A single turn carries every row of the set below to another of its rows. Some are shown first; where does it send the rows asked next?
papu: [ 14  20  -8 -28 -10  40   0  -2 -10   8   2 -10 -11  12  15   6  -1   5
  -6  16 -19 -20  29  12 -15  -7 -10 -22   2   0   3  19   4  33  19   5]
ragar: [ 11  24  26  -3 -18  -1  -5 -15 -15 -16  21 -24  -6   2 -17 -21 -13  17
  -6  31 -12  11   6 -11  -4   2 -23 -20   4  10  33  44   4  20  27   7]
bos: [ -5   5  11   1  15   2   0  10  11 -11  -2   8 -12  37  29   1 -22  11
  27 -12  -4 -14   3   4   7   8  10 -15   7  11  -1  40  11   9 -24   7]
Tig: [-19   2  33  27  -9   9 -10 -13  -4 -14   8  17 -14 -31  22 -13 -23  13
   6  14 -14  -7  26 -20  14  20 -19 -32  15  -6  10  13  27   7  12   7]
Lufas: [  0  10 -22 -14   5  37  -1 -40  -1   6  -6  -7 -51  -1   7 -16   4  17
  -3   5 -29 -16  24   5  -8  -5   9 -29  14  22  15  13   3  12 -13  13]
Masu: [-18   6  -8 -20  -1  -1  -9 -13   6  20  -3 -21 -47   2 -18 -14 -26  22
   6  34  -6 -13   6  11  -9 -31  13 -17  18  -8   5  27 -17 -14  11  -5]
rudut: [ 11   6 -11 -27   1  24 -11 -14   5 -22  27   4 -17   0   2  -6  14  12
   7  16 -30 -32  17  17 -18  26   0  -9  -3   2  34  17   6   9 -11  15]
duvu: [ -6   9  20  -5  -3   0 -14 -10  28 -21   8  -2 -37   4 -17   0  -1  20
   8  25 -13 -24 -20  26  -9 -15  17 -12   2  20   8   9  -3 -24  10  -5]
Pok: [-26   9  -9 -14   2   9   2   9 -24  20  -8  -9 -17   4   3 -21 -20 -17
  32   4  -6 -38   6  10  33 -14 -12 -41   5  17  25  50  18  -8  11 -11]
Getu: [ -4   8 -22  -9  -1  18  -5   0   1 -10  27  -3 -37 -13 -10   2 -17   0
   4  10 -27 -31  37  28  -7 -25  -5 -23  -1  15  17  -2  21  10   4   1]
vog: [-16  26  -4 -28 -20  16   5 -27 -14 -12  -9 -34 -21   8 -13  -9 -17  25
  -9  23  15  11  12 -18   2 -10   4 -17  20  -4  17  29 -14   5  10  10]
Kipeb: [ 18 -20   2  11   0 -22   1   0 -10  -6 -21 -31 -27  10 -16   9   5  18
  14  32  -4 -11  22  -4  45  -8 -21  -5   3   7  26  45   1 -15   8  -3]
Zas: [ -4  -8  11  16   1 -15 -14   4  -9 -35 -18 -10 -27  15 -25  10 -22  -2
  32  39 -15  -2  33   3  20 -13 -22 -22   0   9   0  34   2 -16  -4  17]
libip: [ -6  16  10   3 -11 -22 -18  32 -10   9   8 -15 -10  11  17 -23  -7 -16
  24   8   0 -26  22  -2  22  11  -4  -7 -12  18  19  21  15  19  -3   2]
dopo: [ -8 -18  27 -19 -12   9   2  -5  19   7 -11  20 -11 -10  14   2   2  21
  19   4 -13 -39   6  10  30  -3   3 -25  49  -3  12  16   5 -10  21   3]
kubo: [ 16  17  24  11  13   9 -17 -20   2 -25  33  -4 -10 -12 -33 -13  -3   8
 -13  20 -18 -27  -6  -7  10  -2  -3 -18  -6  12  30  28  -7 -20  15  -4]
kopes: [ -9   0  16 -12  -4  28  -7 -20 -21 -16   8 -19 -21  24  12 -15   0 -15
  32   0 -12  -7   1 -17  33  17  20 -15  28 -10  14  29  21  -2 -25   4]
Geka: [  9  10  26  -4  -3  -5   4   0  -8 -14 -34 -18 -30  18 -18  16   4  10
  18  33 -23 -15   9 -16  31   0  -8  -9  -3 -16 -17  34  15  -7  13  23]
raf: [-46   9   9 -11 -20   3 -18 -17 -20 -12  -9   8   2 -30   9 -16 -13  18
  24   8 -10 -10  38 -20  14  16 -16 -15  31   0  26  14   6   2   3   4]
Miva: [-23  -1   7  13  13  19  19 -15  -4  -5  12  -4 -24 -13 -13 -38   9  -2
  31 -16 -12 -25  18  -2  46  -3  17 -20  -5   0  15  42  12   1  -3  -2]
zasok: [-20  -7   4  -6   9 -11 -14 -13  -7 -38 -16 -11 -24  14 -31   8  20  21
  29  26 -14 -28  10 -13  30   3 -10  -3   7  -3  16  57  -1  -4   4  29]
konut: [ 21   4  -7 -18  -1  26  10 -18 -24   3  18  -9 -17 -17 -16  -4  18   1
 -14  11 -16 -11  29  16   3  -6  -8 -25  17  14  43  27  25  14  -5 -14]
fusom: [ -5   6  31  14  15   4  -9 -16  12  16  -2  19  -6 -26  25   0  -6  26
  -1   8 -17 -35   4  -6  39   3 -12 -32  15  10  16   7  12  -7  12   6]
malo: [-24  -7   7  18  23  -1 -11 -30 -20  -3 -34 -24 -43  15 -22   4  -3   8
  13  34 -14 -18  15 -16  28  10 -13 -13  -6  20  11  32   6 -20  12  13]
fevo: [-23 -19   3 -18 -11   3 -13   6  -6   7  -9  15 -11 -16  12  -7 -19  18
  21  23  -1 -17  18   1  22  -4 -12  -3  61  -7  27  19  -5   4  -9  -6]

malo turns into Zas
fusom turns into Tig
Miva turns into libip
And these:
Masu turns into duvu
rudut turns into konut

